One turn moves every row onto another: examples first, then more rows asked:
taf: [ 19  15  15  13 -23 -15   4 -22  11   7   8  15  21  -7 -31 -13]
deku: [ 32  12  17  10 -14 -11   1 -16  20   7   5  20  10  -2 -24 -14]
lat: [ 33  11  19  10 -27  -6  -1 -11  14  15   3  19  18   1 -18 -15]
mugu: [ 28  -6  16  35   0   7  -8 -33 -12  23  20 -17 -15   6 -13   1]
ros: [ 15  -3   5  37  -2  -8 -13 -26 -19  30   2 -19  -6   1  -6   1]
nepil: [  4 -18  35  17 -29   1   3  -4   5   0  13 -10  -2 -19 -34   6]
febo: [ 22   4  15  26 -14  18 -22 -29 -21 -12 -12  -3 -10   7   5  -6]
Nede: [ 29  11   0  28   6   6  -4 -26  -4  26   3 -21  -8   5  -5  -5]
vemo: [ 12  -3  36   9 -29  11   8   0   2  -6  14 -16  -5  -5 -37   0]
fezu: [ 23  12   2  34  -4  -8 -10 -29  -9  19  12 -22 -17  -1  -5  -7]
nef: [ 18   2   0   0 -25  11  11 -17  10   2  -9  -7  22 -20 -19  27]
tir: [ 33   8  22   9 -22 -10  -6 -16  10  -4 -16  19  19  -1 -28  -6]
Ler: [ 24  18  18   6 -11 -14  -4 -19   9   2 -18  17  21  -3 -30  -5]
Vemi: [  6  -5  39  13 -32   3   0   1  10   1   4  -7  -2  -1 -40   2]
lufal: [  6 -13  17   9  10  -8 -16 -13   7  11  12 -10  -9   6  11  28]
dutig: [  5  -1  29  24  11   1 -29 -12  -5   2  18  -8  -1  -1   4  31]
Maz: [ 18   3   6  35   6   4  -9 -29 -15  29  11 -19  -5  12  -9   5]
nibi: [ 22  16  15  14 -19 -14  -2 -13   3  -1 -17  19  24   3 -24  -5]
Febar: [ 12  -2   3  -8 -31   5  15  -2   4   1  -4 -17  16  -6 -14  19]
Datov: [ 15  14  17  23 -16  19 -15 -26 -15 -13 -16  -4 -10   6  15  10]
Gefuv: [ 14  21  10   8 -12  17 -21 -27 -20  -7 -11  -9 -13   2   8  11]
Fefep: [  7 -14  20   5   7   2 -16 -19  -2  12  13 -10   2   1  22  21]
Gulug: [ 24  14  17  24 -18  22 -15 -25 -17 -14  -1 -10 -17  -3  11   4]
tof: [ 26   0   7  30  -7   2  -9 -21 -21  24   9 -29 -11   8  -8  -4]
zaluk: [ 27   8  21  20 -19  -6   1 -20  22   8   4  17  17  -9 -25 -18]
Dep: [ 19   1  13  39  -1  -1  -9 -28  -4  28  14 -27 -10   1  -8  -5]
puru: [ 15  10  19  27 -17  18 -22 -26  -5 -10  -5   5 -21   0  16   2]
feno: [ 28   3   7   4 -33  -8  19  -8   2  15  -3 -14   8 -14 -18  26]
Mipo: [ 27  -3   1   3 -35   7  12 -13  -5  -1  -5 -17  16 -13 -21  24]
nogig: [  5  -4  38  12 -15   8  12   2   9  -2   6  -4   0   2 -42   5]
musip: [  5  -8  19   7   8 -12 -19  -5  -5  10   9  -4  -3   7  11  30]
Poki: [ 19  -2  -3   0 -32  -2  16 -18  10   8  -9 -14  13  -6 -18  25]
Dafe: [  2  -7  22   3   9   4 -29 -22  -5   7  25  -4  -2 -11   1  23]
bez: [ 12 -12  20   3  10  -2 -21 -17  -9   6  15   0  -6   8   4  34]
Rovaf: [ -5 -11  27  17   8   7 -27 -21  -7  -2  14  -5   7  -9   5  26]
gid: [  5 -13  26  16   5   7 -28 -17   0   4  23   0   6 -15   9  21]
Gagog: [  6 -14  24  14   7  -9 -13 -15   1  13  10  -3  -4   1  17  27]
Vipip: [ 11 -10   2   2 -39  -4   4  -5   3  -2 -11  -7   8  -9 -16  30]
Gepo: [ -4  -7  25  20   3   2 -35 -14   0   6  13  -5   6  -6  11  25]
kikot: [ 18  -5   5   5 -40  -3  13 -19   3   5  -8  -3  17 -20 -16  24]
Kubi: [ 23   9  17  15 -17  -6   3 -26  20   5   6  21  21   0 -28 -12]
Kapur: [ 18  19  18  31  -1  27 -13 -26 -18 -11  -6  -1  -6   5   2  -3]
fotif: [ 28  20  25  17 -22 -10  -5  -9  -2   6  -8  21  24  -9 -24  -6]
Noba: [  5  -3  44  18 -24  12   3  -7   4 -12   5  -7   2  -9 -41   3]
darim: [ 17  -9  39  20 -19  10   6   2   6  -9  12 -12   6 -14 -37  13]
bep: [  9  -3  40  12 -37  21  -4  -1  -1  -6   8  -4  10  -4 -32   1]
rasik: [ 22  16  15  11 -14  -9  -9 -18  -3  -1 -10  20  27  -3 -28  -8]
gumo: [ 16  18  22  18  -4  25 -17 -30  -8  -7  -7  -4 -17  -1  12   6]

vemo goes to tof
Dafe goes to lat
Now these:
mugu goes to feno
nepil goes to Nede
rasik goes to gid
taf goes to Fefep
Datov goes to Noba
gumo goes to Vemi
nef goes to puru
Gagog goes to Ler
Febar goes to febo
nibi goes to Rovaf

One turn moves every row onto another: examples first, then more rows asked:
Kun: [  4  30 -20  -3  17  21  36  19  -7  16  37 -22  15   2  -1 -11]
dute: [ -5  35  -2  -6  15  -1  40  -1  -7  17  54 -19  -8   1   2   9]
led: [-10  35 -20  11   8   8  54 -12  11  -9  27  -5  -5  20  16  -3]
zeleg: [ -1  -7 -21  17  22  -2  23  20 -27  12 -10 -17   4  18  16  -9]
senin: [ -8  15 -34   3   7   0  21  -9  -4   4  41  17 -11  11  21   7]
furu: [ -9  20 -38   2  26  -7  17 -13 -20  10  12   1 -21  -2  28   7]
dek: [ 13  35 -28   2   6  11  29  -3 -12   5  20   0  23   9  16 -11]
Bon: [ -5 -13  -2   6  19 -13  21   8  -8   5   6 -15 -24  16  12  26]
gena: [ 19  34 -10   7   2  -2  34   1  -1  17  52  -5   0  19   7   7]
Div: [  5  -9  -4  22  17 -16  26  23 -16  22  22 -24 -17  31   9  12]
bitin: [  3   0  -8  10  26   3  32  35 -10  25  36 -36 -15  16  -2   8]
fera: [ 22  26   1  -3  17   5  30  16   5  17  34 -31  -8   6  -4  17]
tipir: [-25 -19 -28  12  23  -1  21  15 -22   6   9  -3 -11  18  19   2]
lam: [-18  -5  -9   9  33 -16  25  13 -25  20  14 -26 -27   8  13  12]
tav: [ -1  12 -44  20  10   2  22   5 -19  16  33   9   1  20  26 -12]
Mugaf: [ -5   2 -48  11  28  10  17  18 -21  17  16  -5  -7   7  22 -11]
tas: [-19  24 -32  18  12   7  48  -9   2 -10  15  -1  -4  20  25 -12]
zof: [ -7   9  11  -2  27 -11  32  10 -16  14  13 -38 -15   3   2  17]
fotuk: [  2  17   0  12   8   5  42  24 -12  19  42 -25  19  21  -4  -8]
daka: [-12  22   7  11  12   3  62   6   9  -5  21 -28  -5  25   3   0]
ped: [-13  -6  11  -4  18   1  35  22 -12   5   9 -29   4  12  -5  12]
Kosug: [-16  30  -8  15   9   5  60   0  11  -3  39 -15  -3  25   8  -5]
sanip: [  4  29   4 -13   4   5  36  -2   6  -1  39 -10   5   5  -1  16]
sinag: [-16  23 -21  -7   6  18  35   5  -8   3  43   4  17   6   6  -8]
lifuz: [ 18  14  14   5  12  -5  33  16  -5  12  10 -32   3  17  -1  11]
sak: [-12   8   4  19  16  -6  56   8   6  -1  14 -30 -17  29   8   7]
lup: [ 10  -2 -30  12  27  -6  12  15 -10  18   8 -15 -30  14  21  17]
Vulek: [-14  20   9  -1  23  -1  42  17 -17  19  38 -34   0   2  -7   3]
nefan: [-19   0 -27   4  32  -5  20   4 -30  11  -4 -14 -14  -1  22  -2]
zudak: [ 11  29 -37   5  14   9  25   8  -3  21  54  -2  -9   9  13   3]
nukev: [ 16   9 -31  15  13  -9  14  -4 -13   9   0   0 -12  17  29   9]
feri: [ 17  31 -43  -2  19  13  15  -1  -7   7  11  -3  -2  -2  18   0]
sota: [-18  11 -34  22  16  -2  45  -8   0  -7  10  -3 -19  26  28  -5]
sasa: [ -8  44 -19 -12  16   6  34 -10 -12   7  37  -8   6  -8   9  -5]
rufi: [-15   2 -22  21  21  -4  43   0  -1 -10  -8 -14 -19  25  25   0]
noli: [-19  26 -39   1  20   2  27  -6 -21  13  38   4  -5  -3  22 -10]
Gub: [  7  -1 -12   3  31   5  21  26 -14  14  -6 -34  -6   6   4   6]
vepag: [-20  -1  -8  22  22  -5  48  10  -2  -4   1 -26 -17  30  15   0]
Vibal: [ -9   7 -31  -4  13   5  16  -8 -14  -6  -2   8   1   3  23   5]
dibeb: [-14   1   8   3   9  -1  41  19  -4  14  51 -21  -6  19  -5  11]

lam goes to dute
tipir goes to dibeb
vepag goes to Kosug
Now these:
zudak goes to lup
gena goes to nukev

